One turn moves each row of this set onto another row. After a few examples, where does it send each row asked below?
K_730: [ 40  -7 -33 -14 -20   7 -17 -26  30 -36  -4 -27  -9 -12   3  18]
K_378: [ 10 -18 -21   7 -16  22   1  -6  21 -13  31 -29  43 -14  19 -23]
K_815: [  7 -10   8 -39  34 -23  51 -11  31 -40  -3  -4 -18  -8  -8 -19]
K_781: [ 10  15 -22  13  41  43  12  -1  34 -51 -16   3   9  27  10   7]
K_819: [  1 -44  -9  21  15  32 -23 -24  60 -18 -24   1  -1  23   1  -4]
K_307: [  9 -15   2  20  31  25  44 -15  15  -4  23 -42 -39  44  -9 -21]
K_757: [ 22 -14 -19   4 -18  21 -14 -20  18 -28  14 -29  31 -19  36 -19]
K_663: [ 12  15  21   4  20   0  66  -4  -5 -35  25 -24 -15 -11  -3 -17]
K_470: [ 39 -15  21  16 -17  36   9  -8  24  28   1 -34 -18 -21  10   0]
K_727: [ 38 -64   2  -3  12  32   4  11  33 -34  23  -3 -19 -34 -22  13]
K_897: [-19 -20 -45  -1 -13  32  27  -7  44 -24  -3  19 -11   8   6  17]
K_755: [ 24 -21  19  20  22   5 -47  -6   3 -52  -9 -14 -32  26 -12   3]
K_946: [-14 -10  -5 -23 -17  35  33  14  15 -24  17   0 -62   8 -10  10]
K_510: [ 26   0  15  45   3  -4  54 -12   9 -35   4  14   2   3  29  -9]
K_957: [ 21 -12  -8 -28   3 -31  12   4  41 -22 -12  30 -21  -4  27 -26]
K_779: [  9  30 -30 -17  20  36  10  28   1 -34 -13  15 -10  24   7   8]
K_879: [ 13 -16 -22 -15  15 -12  42  -2  17  29 -26 -27 -22   4   0  -5]
K_280: [ 17 -23   7   8  29  -2  64 -14  14  18  -8 -18 -27  32   0 -24]
K_726: [ 34 -19  28   1  48   3 -14 -13  10 -24   0 -53 -11  -8 -28   1]
K_173: [-14 -10 -10   5  31  17   1   3  19  -9   8 -57 -49  33 -15  -9]
K_397: [ 28   4  32  -2  40   9  12  19 -10 -13  42 -35 -31  -2 -13 -18]
K_613: [ 60  23   1   0  15  44   2  -4   8   1 -14  -9  15  23  19 -21]
K_525: [ 42  -4   5  22  17  24   5  20   0 -21  59   6 -38  24  12   1]
K_192: [ 30  30   8  -8  12  24   4  16 -19 -18 -38   8  -2  25   7 -16]
K_8: [ 11 -29  22 -10  -3   9 -36 -13 -17 -52  -7  -5  -2  27  11 -39]
K_14: [-22  -8   0   4 -16  13  29  23  -7 -14 -14  39 -30  20   7 -12]
K_955: [ -6 -30  21  -4  -7   2 -21 -12  -8 -42 -12 -12  18  24  -6 -50]
K_578: [ 17 -33 -20 -32 -11  26   1  10 -20 -24  44   8   1  33 -15 -10]
K_988: [  6 -41 -12  -6  31  -7  -8  22  28 -18  19  27  14  -7  40 -19]
K_938: [ 22 -32  38   1 -12  21  12  25  12 -27  26  -4 -30 -35   2 -43]
K_344: [ 17 -63  16 -19  -1  15  21  -1  23 -60  -7  14 -29 -23 -28  -5]
K_86: [ 35 -20 -15 -40  34   0  15 -24  39 -24   7 -38 -10 -17 -20  10]
K_130: [ 35 -30   7  16  -1  45 -33  -1  23  25  14  -9 -17  28   6 -21]
K_495: [ -9 -10 -22  -3  17  -2   7  -1  17   4 -30 -57 -31   4 -14   4]
K_441: [ -6 -46  -4  -1  34  -8  -7  32  22 -10  20  24  22   7  12 -24]
K_536: [ -8  -6  46   8 -20  11   7  10  -6 -10 -31 -15 -46  -5  -4 -18]
K_949: [ 23 -53  24   1  33  20   4  -3  63  13   0   6 -32   9   4  -5]
K_18: [ 19  -3  22  38 -29  37  11  -1 -25   8  -7  -2 -11  19   4 -15]
K_685: [ 18 -31  16 -11 -33  26  40  -1   7 -53  11  -4 -25 -33 -12 -23]
K_627: [  3 -40  -5  31  11  15  26 -10 -16 -43   4   5  37  16 -16  15]
K_211: [ 10 -39   1  33  21   8  26  -7 -16 -50   2  23  25   9  13  16]
K_474: [ 30 -50  39  33   9  27   0  12  20 -31  12 -19 -10 -42 -10 -14]
K_325: [ -5 -38   6  21  12  35  43 -30  47 -40 -10  -4 -27  11 -13  25]
K_574: [ 37   4  -4  -1  49  39  -7   0  46 -18  -9   5   6  36  22 -27]
K_590: [ 29 -28 -13 -18  -6  31   4   5 -31 -37  45  13  -9  28   5   3]

K_815 turns into K_726
K_949 turns into K_536
And these:
K_781 turns into K_613
K_590 turns into K_988
K_280 turns into K_495
K_525 turns into K_957
K_627 turns into K_378
K_474 turns into K_685
K_14 turns into K_819

One turn moves each row of this set onto another row. After a few examples, where does it send each row asked below?
K_665: [ 55 -16 -20  -9  20  35 -24 -29  11  11   1  22  48  21   8]
K_245: [-20  19  28  -6  26  27 -29 -26  24  50  21  56  26  31  24]
K_892: [-23 -19  18   8  24  28 -14  10  30  33  26  14  -4 -37   2]
K_647: [ 48 -23 -22 -21  21  32 -13 -34  24  24   3  16  55  15   3]
K_221: [-14  12 -33  41  47  16 -31   4 -12 -15   1  10   9  -1  -1]
K_454: [ 40  -9  -6 -10  27  29  28 -49 -15  19  -4  21  26  -5  -5]
K_822: [-46 -24 -20 -20  33  37 -11 -20  20  34  42  12  74  -6 -12]
K_996: [  7 -12 -23 -13 -10  76 -36 -18 -29  15   9  10  47   3  -1]
K_736: [  0 -24 -17  -3  12  -4 -34 -39 -14  10  -8   0 -26 -19 -17]
K_515: [-49  29   1 -33   5  23 -51 -29  22  31  30   7  40  18 -14]
K_874: [ 15 -19   6  22  22  25 -34  10  10  -5  18   5  -7 -31  -3]
K_391: [-13  -9  11  21  16  16 -43 -13 -19   9   6  23 -32 -16   1]
K_531: [-26  15  21 -17  23  18 -27 -43  21  58  13  54  21  33  18]
K_952: [-36   1 -38  25  36  17 -21 -23 -39  16 -16  24  -8   4   3]
K_488: [-17  -2  -4  23  33  50 -50  -3 -21 -14  39  27  53  12   2]
K_260: [-38  -3 -54  -1  40  -9 -13 -37  -7  21 -15  -1   7  -2 -16]
K_769: [-16  34  32  -9  38  -2  10 -48  18  33  21  33  11  11  -2]
K_464: [-10  36  38   1  40   4   5 -36  18  24  26  35  13   8   1]
K_630: [-20  20  24  -6  23  19 -38 -38   7  47  12  59  17  39  22]
K_940: [ 49 -20 -28 -20  17  26 -20 -46   8  20  -7  20  45  22   2]
K_418: [-32  -5 -35  11  52  16   2   9  36  22  14  -1  36 -22  -4]
K_763: [  0 -21 -24 -25  -9  77 -21 -15  -9  30  14   5  59  -5  -1]
K_942: [-29 -12  -5   6  37  52 -27   4  12   9  49  20  71  -2   1]
K_236: [-54 -24 -34 -35  25  19 -18 -54  -5  38  22  11  55   6 -19]
K_829: [ 40 -10  -1  -7  28  35  33 -38  -2  21   5  20  33 -11  -2]
K_424: [-40  36  10 -16   8  34 -60 -12  20  16  37  12  42  19  -7]
K_714: [-24  -2 -19  11  23  33 -56 -39 -50 -10  19  26  36  24  -7]
K_734: [ -2 -20 -32 -30 -11  66 -28 -34 -27  30   3   6  46   3  -7]
K_97: [-35 -26  -5 -16  12   0 -15 -38   6  47   1  10 -22 -26 -12]
K_135: [-10  40  34   0  39  -2   0 -46   6  22  18  38   6  14   0]
K_213: [-40 -13 -35 -18  20  17 -41 -64 -40  14  11  17  37  22 -16]
K_257: [ 47  -6   1   2  28  35  24 -38 -13  10   3  23  28  -7   1]
K_706: [-32  -1 -17  38  46  42  -6  22   3  15  12  22  20 -18  13]
K_618: [-55 -16 -40  -2  39  17  13 -18   8  51  -4  12  18 -19  -3]
K_583: [-42  36   2 -20   3  23 -65 -33   3  16  24  12  30  26 -12]
K_132: [-10 -36 -11 -15  21   9  -7 -14  33  34  13  -8   5 -40 -15]

K_940 turns into K_531
K_736 turns into K_97
And these:
K_236 turns into K_822
K_583 turns into K_734
K_618 turns into K_418
K_769 turns into K_829

One turn moves each row of this set onto another row. After a few examples, where does it send each row asked below?
K_962: [ 10  -7 -25  18 -10  12  -2 -25 -27  18   6 -15  24  12 -14   1   5  40
  24 -39  40  -1  24 -39]
K_25: [ 32 -14 -41   4 -41   8 -12  -6   3  28  15  -9  34 -18  14   0  -7  25
  16 -56  15 -14  22   7]
K_299: [ 10  19  -6 -15 -11  -3 -51 -19   8   2  31 -28  31 -16 -11  20   4  32
  40 -49  16  -5   5  20]
K_576: [ 27 -12  16  21  21 -26 -22   4 -18  -4  -6   4 -10 -15   1  21  44  20
  -9  19  -3 -56   4  14]
K_831: [  0 -14 -14 -21   6 -14 -17  -3 -25  37  14 -22  41 -10  14  11  16  43
  -5 -51  19 -11  12  34]
K_110: [-11  22 -47  -3  11  22  -7  13   9  16  25  -9   5 -24 -14  37  -9 -49
  15  43  -2  -5  13  14]
K_283: [ 23  -5  25  25  29 -20 -32  11 -26   5 -10  -9 -22   4 -20  24  18  13
  -7  12 -26 -54  -9   4]
K_485: [  5  11 -48 -12  16  27 -15   3  -5   7  32  -5  -2 -10  -5  51  -1 -41
  12  46   9   3   5  22]
K_160: [ 12 -36 -69  -2  24  25 -12   9  47  -5  -7 -15   0 -27   4  29 -10  19
  23  -2 -38 -14 -20   3]
K_272: [ 48   2 -27  -5   4   3 -11 -22 -20  29  13 -48  23  -9   1  -5   1  64
  38 -32   7 -14  -8   6]
K_856: [  1 -38 -48  -2 -12 -24 -26 -56   9  27 -26 -19 -20   7 -11   7   7  13
 -21  38  -3 -41  15  -6]
K_94: [  3 -16 -29   4  27  26   0 -17 -24  16  14 -10 -13   3   1  17  29 -24
   0  41  43 -31 -15  46]
K_420: [ -4 -13 -41 -11 -14 -13 -20 -60   0  13 -44 -16 -26   1 -12   8  -1  12
 -21  29   4 -39  26 -13]
K_247: [-19 -37 -11  -4  -1 -17 -33  11  16  13  14   5 -28 -57 -33  40  -8  12
  -7   6 -28 -20 -10  20]
K_350: [-13  22 -39   3  31   8   2  -1  -1   9  26  -7  12 -10 -13  43 -12 -51
  18  43  -6 -18  18  15]
K_563: [-13  -2 -15  -7   1 -15  -8 -51 -12   1 -39 -39 -27 -10 -30  19 -29 -27
  -9   8  -8  11   3 -18]
K_96: [  3  -9 -18 -22  -3  32  -9 -41   6  61  17 -50  17 -19  -9  22 -17  33
  25 -37  19  -5  12 -21]
K_241: [ -1 -12  -7   6  -8 -19 -14 -39  -5   1 -21 -41 -22   1 -33  17 -20 -44
  -1  11 -18  16  -6 -23]
K_462: [ 41   5 -15   8  10   0 -15 -31 -12  32  12 -53  26  -6   4  -4 -18  37
  39 -47  10   2 -11  21]
K_529: [ 13  -6 -47  20  27   5  28  19  16  -4 -19 -18   6  12 -18 -13 -34 -14
  15 -14 -23 -47 -27  -3]
K_46: [ 28 -23 -27   2 -38  21   3   0 -12  26   8 -21  40 -30  -2  16 -15  20
  16 -61   8  -2   7   2]
K_620: [ 37 -21 -25  16  26   6  31  10  -1  -5 -10 -22 -17   5  -7 -11  -4  -9
  21 -16  -7 -64 -40  -6]
K_183: [-23 -38 -61 -16   4 -21 -11 -50  24  20 -19 -22 -28  -7  -2  11   2  20
 -19  15  -5 -27  24 -22]
K_163: [ 30 -27 -37  17  36   2  33   3   8 -10 -31  -5  -5   3 -19  -3 -20 -19
  23 -11   1 -58 -22   3]
K_100: [ -1 -25 -59  -7  21  31  -8   5  53  -1 -22 -28  -7 -11   3 -17   2  17
  16  -3 -32 -31 -23  11]
K_6: [-21   0 -32  -1  -8  24 -28 -40  -5  30  31  -6  49  15 -15  35  -2  47
  17 -24  24  -9  13  16]
K_901: [ -8 -40 -58  -6 -14 -21 -20 -60  12  12 -10  -7 -28   0 -14   9   3   7
  -6  36 -10 -36  21 -17]
K_842: [  9 -34 -64 -23  28  31 -21   5  57   5 -29 -19  -8 -12   3   9   5  11
  15   1 -17 -27 -16  17]
K_840: [ 20  29   6 -14 -20  -6 -24 -13  -5   7  26 -23  51 -19 -24  21  -2  24
  36 -36  16 -16   3  20]
K_691: [-14  22 -33   2   4  18  13  -8  -9   6  22  -8   8   1  -9  46 -14 -62
  -1  22  -3  -8   9  21]
K_368: [-13  16   2 -27 -10  17  -6 -19 -31  33  43 -30  14  19  -6   1  11   5
  14 -48  24  -8   1  -2]
K_195: [-17 -37  -9   4  12 -27 -19  10  -2  -1  17   5 -23 -55 -27  39 -11   1
  -2   0 -38 -13  -9  27]
K_329: [ -2 -22  -3  11  10  -7  -6 -54 -12   3 -24 -45 -23  10 -22  20 -15 -45
   0   9 -24  -1  -5 -23]
K_287: [ 17 -29 -62 -25  37  23 -13   4  48  -5 -23 -21 -15 -24   7  11  -1   4
  28   1 -31 -17  -7   4]
K_569: [ 28  -8 -40   9  35  -3  24  18   6 -11 -22 -11  -5  17 -27  -4 -27 -26
  23 -13   1 -41 -31  -2]
K_271: [-26 -18 -29   5  34  22  -1 -20  -4  10   6 -13 -13 -10   6  -3  47 -20
   4  38  27 -34   1  43]
K_427: [-12 -10 -31  20  39  23   1 -13 -16  23  -3 -18 -10   2   1  -3  36 -11
   1  44  34 -35  -9  42]
K_209: [-25   9 -22 -21  -3   8 -16 -15 -33  38  50 -20   5  -4   0   8  -8  10
  21 -56  32  -5  -1  -4]
K_286: [ 13  10 -30  27 -10   8 -19 -23 -26  29   8 -10  32   1   3  13 -16  29
  29 -36  21   9  27 -38]
K_926: [-18  -1 -45  -3  26  18  -7 -39  -5   8  14 -17 -19   6   8   3  44   5
   3  44  22 -26  -5  48]
K_181: [ -8 -46  -3   4  10 -36 -30  20  23  14  30   1 -14 -50 -25  33   5  12
  -6   9 -19 -24  -6   8]
K_571: [ -1  -1   1  19   5  -8   2 -52   5 -10 -31 -44 -14  11 -35  18 -16 -33
   8   1  -6 -17   0 -36]
K_970: [  2  -9 -12  -7 -13  23 -13 -50  -3  62  14 -41   6 -29   7  -4  -9  32
  26 -40  33 -15   2  -9]
K_288: [ -8  12 -17  13  -5  39 -45 -38 -14  29  20 -12  40  13  -1  32   6  38
  27 -31  30 -29   8   5]
K_347: [ -4 -18   5  -5  18 -28 -15   5   9  13  20  -8 -11 -66 -21  58 -15  -5
   2   7 -24  -9 -10  24]
K_674: [ 26  -9  20  17  21 -14 -30  -1 -14   1  -5  -7 -19  -9 -10  24  26  14
  -2  19 -36 -70  -1  18]
K_303: [ 25 -22  36  30  32 -25 -32  13  -2   7   6 -18  -3  -8 -19  29  21   7
  -3  14 -20 -48 -10   0]
K_715: [  5 -11 -12  -4   2 -18 -19  -6 -27  36  19 -19  37   5   8  18  -6  24
  -3 -68  29 -35  12  28]

K_563 turns into K_529
K_163 turns into K_674
K_272 turns into K_831
And these:
K_247 turns into K_110
K_970 turns into K_25
K_620 turns into K_576

